Here are some points, one per row:
[  7  39  87  11  38  58  28  -6  -3  12 -46  -9  39 -26 -15 -35 -44 -32
 -13  69  48  -3  10 -12 -10  28 -18 -19 -38 -34 -68 -20 -56   8   9 -37
 -27   7  43 -78  10  -6  26 -19  37  44 -49 -39]
[  7  68   7 -35  45  52 -11 -43   2  33 -32   2   6 -23   4 -81   4  -4
 -24  25 -91   8 -33  21  26 -14  63  31  10 -98  77 -23  28 -22 -24 -42
  34  41 -48   9  -2  22  57 -27  12  69  -3   0]
[ -9  19 114   8  29  20  17   7  10  24 -33 -40   9 -34   8 -40 -36 -45
  13  60  69 -45  23  13  38  27  19 -17 -43 -41 -45  12 -53  -9  -7   2
  -5  28  17 -66 -16   1   8 -23  54  56 -29  -2]
[  29   -9 -102  127  -45    5  -33 -106    9  -77   18    6   -7   73
  -12   19   72   39    6  -63  -74   49   -1  -42   -7   -6   34  -53
   -1   53   32    7   51  -38   24   14   41   88   -2   -2  -33   22
  -22  -40  -41  -80  -19  -38]
[ 40 -11  48 -11 -46 -40  15 -48  23 -22  58 -10 -47  27 -43  14 -44   6
  20  25  23  -9  31 -39 -87  -9 -13  -7 -11  29  -7 -82 -23  67  61   0
 110  47 -25 -60 -20   7  49   5  23 -62 -15 -11]
[-28 -59  40  35 -29 -29 -16 -15  26  28 -82  22  33  77 -21  54  68 -16
 -17  32  57   9  23   6  76 -14  12 -62  46  75 -26   1  88 -55  16  -8
 -40  65  -7 -21   2  19  41  56  14 -77  35   8]
[ 22 -73 -50 -46  30  73   3  96  11  15  -7  -7   2  -3 -55 -14 -37   9
 -32 -33 -36 -23   1 -44   9  20   2  84 -18  68   4  83  16 -14  40  -6
 -51 -84 -67  -3 -22 -10 -97   8  -1  36  25  32]
[ -31   13   11    8  -43  -72   18  -37  -14    2  -49  -37   35   68
    6   12  -58   -4  -31   13  -40  102  -29   29  -18   38   23 -102
  -25  -24   38   56 -106   26  -11  -10   39   40   26   13    6   -6
  -15   -4   25  -57   94   26]
[-13 -22  -4 -55  20 -36   1  34  23  20  17 -11 -41 -19  45  -6 -64 -19
  34  -4  83 -78   3  27 -43   2 -55 -12  -9  40 -42 -78 -78  39 -57  73
  22 -59  17 -32  38 -44 105  28   4  32  34  15]
[-16 -51 -96  36   2  57 -41  56  11 -82  47  12  12 -24  76   7  81  52
  21 -54 -43 -53  22  31  46   2 -54 -33 -23  67  -1 -48  50 -33 -45  21
 -95 -62  87  22  15 -22  29  31 -60  25   9  17]
[  38   21  -37   18    7    2   12  -43  -40  -35   81   25  -10   10
   59   -6  -11    5   58   -1   51   25   33   40  -91    4  -49  -22
   45  -19  -62  -11   28   73  -34   78   55   55  -12  114   48  -26
  -19  -43 -100   57  -33  -33]
[  -6  -51  -65   -6   34   63   28   49    9  -32   58  -12   -3   30
   69  -81   21    6   31  -35   27   37   40  -22 -105   19  -30   43
   -1   95  -15  -14  -27   70  -11   31  -59  -71  -38  -27    8   14
  -31   -4  -18   74   75   40]
[  36  -14  -13  123   10   90   -2  -44  -23  -69   81    8   -8   42
   70  -49  -18    9   42   12    9   16   30   21 -114  -35  -45   -2
   19    2  -72   22  113   25  -72   50   79   53   -6  103   17  -20
  -27  -22  -87   16  -36  -28]
[ 16   1 -28 -42  30 -12  -9 -65 -57   9  13  34 -40  36  70 -38   7  37
  49 -26  88  71  15  62  55 -22 -88 -20  22 -39 -23  14  14   3 -34  70
  94  31   1 102  37 -30 -27 -11 -35  30 -33 -13]
[ -25   60   37   15   13   19  -22 -104   49  -47   49    9   21   19
   21  -61   19  -26  -35   -3  -68   33  -11   -3  -85  -41   40  -30
   29  -90   94  -36   -4   90   12  -37   16   68  -56    7   15   28
  -12  -68    3   61    1  -25]
[  -5   -9   11   21    6  -21   13    7   -3   14  -49  -35   26   14
   41   14  -42    2   47   -5   -2   25  -16   65  -21   34  -22  -20
   -9    3   30   -5 -122    4  -46   28  -20   -1   47   38   43   -6
    3    3   -2    7  117   31]
[ 52   2  27 -18 -38 -14  28  28  -8  26  28 -11 -51 -52 -58  83 -22  -8
 -20   9   4 -64  -4 -51  14  12   2  41 -12  -6  10 -20  34 -12  39  -9
  86 -33 -39 -33 -32 -25  36   2  23 -60 -41   7]
[-21 -46 -57 -98  32 -30  -8  41 -11  60  -4   5 -12 -49 -35 -19   6  14
  -3 -41  37  65   3 -31  41 -19  16  52 -16  71   1  70 -63   6  26 -35
 -38 -86 -70  -2 -29   2 -92  24  -8  39  42  26]
[ -6  41   4  45  -9  -9  15  70 -23  19 -49 -21  15   1 -30  39 -50  19
 -24  -3 -59  -2 -25  18 -14  35  -7 -62 -62 -43  33  32 -12 -15   5 -16
 -33 -70  56  15 -20  17 -28  29   7 -33  71  49]
[ -10   67   18   32   62   22  -21  -85   15   10   20   12  -20   23
   29  -60   17  -18  -58   33  -62   54  -16   12  -33    4   30   17
   39 -117   58  -31   -7   43   10  -34   25   69  -52  -26  -11   33
   37  -34   12   60   12  -28]
[  15    1  -78   52  -26   17  -71   44  -16   44  -44   10    6   15
  -38   41   83    9   -7  -68  -88  -30  -43   -1  127  -21   15   -4
    7   49   50   66   69 -127   27  -22   41  -10   32   23  -20   24
  -39   48   13  -43  -33   13]
[  8 -42  31  22 -24 -56 -53 -17   2  35 -91   5  42  68 -47  23  32   0
  -4  13  16  -7  -6  23 127 -19  10 -31  57  68 -71   9  93 -72  19 -35
 -25  31  13 -36 -25   1  35  38  70 -61  42  31]
[   5  -29   34   35  -85  -23   21   27   18  -43   30   35   22  -25
  -24   61   47   10  -14    9  -15  -67   15  -46   -4  -42   45   23
    5   16   -8  -19  105  -16   45  -28 -105  -43   17  -23  -22   27
    1  -45  -25 -108  -51  -16]
[-24  40  28 -55 -12 -71   2 -58   7  33  -7  -8   8 -33 -57  18   5 -23
 -35  33  43  18   8 -28  12  42  26  39 -22 -69  -6  17 -60   3  37 -25
 -32  48   0 -26 -24  33 -14  14  39 -40 -98 -34]
There is one direction along which these points spread out most. Take the direction at right angles to it along which they spread out most. Go by this last direction. How many in every 100 of the points above lie lower along it than each point below? Round to a whole number. More than half of the points above lie lower than the first one.
[-16 -51 -96  36   2  57 -41  56  11 -82  47  12  12 -24  76   7  81  52
  21 -54 -43 -53  22  31  46   2 -54 -33 -23  67  -1 -48  50 -33 -45  21
 -95 -62  87  22  15 -22  29  31 -60  25   9  17] --> 0
[ 22 -73 -50 -46  30  73   3  96  11  15  -7  -7   2  -3 -55 -14 -37   9
 -32 -33 -36 -23   1 -44   9  20   2  84 -18  68   4  83  16 -14  40  -6
 -51 -84 -67  -3 -22 -10 -97   8  -1  36  25  32] --> 29
[ 40 -11  48 -11 -46 -40  15 -48  23 -22  58 -10 -47  27 -43  14 -44   6
  20  25  23  -9  31 -39 -87  -9 -13  -7 -11  29  -7 -82 -23  67  61   0
 110  47 -25 -60 -20   7  49   5  23 -62 -15 -11] --> 67
[  7  68   7 -35  45  52 -11 -43   2  33 -32   2   6 -23   4 -81   4  -4
 -24  25 -91   8 -33  21  26 -14  63  31  10 -98  77 -23  28 -22 -24 -42
  34  41 -48   9  -2  22  57 -27  12  69  -3   0] --> 79
[  29   -9 -102  127  -45    5  -33 -106    9  -77   18    6   -7   73
  -12   19   72   39    6  -63  -74   49   -1  -42   -7   -6   34  -53
   -1   53   32    7   51  -38   24   14   41   88   -2   -2  -33   22
  -22  -40  -41  -80  -19  -38] --> 8
[-21 -46 -57 -98  32 -30  -8  41 -11  60  -4   5 -12 -49 -35 -19   6  14
  -3 -41  37  65   3 -31  41 -19  16  52 -16  71   1  70 -63   6  26 -35
 -38 -86 -70  -2 -29   2 -92  24  -8  39  42  26] --> 42
[-24  40  28 -55 -12 -71   2 -58   7  33  -7  -8   8 -33 -57  18   5 -23
 -35  33  43  18   8 -28  12  42  26  39 -22 -69  -6  17 -60   3  37 -25
 -32  48   0 -26 -24  33 -14  14  39 -40 -98 -34] --> 96
[ 16   1 -28 -42  30 -12  -9 -65 -57   9  13  34 -40  36  70 -38   7  37
  49 -26  88  71  15  62  55 -22 -88 -20  22 -39 -23  14  14   3 -34  70
  94  31   1 102  37 -30 -27 -11 -35  30 -33 -13] --> 25
[  8 -42  31  22 -24 -56 -53 -17   2  35 -91   5  42  68 -47  23  32   0
  -4  13  16  -7  -6  23 127 -19  10 -31  57  68 -71   9  93 -72  19 -35
 -25  31  13 -36 -25   1  35  38  70 -61  42  31] --> 46
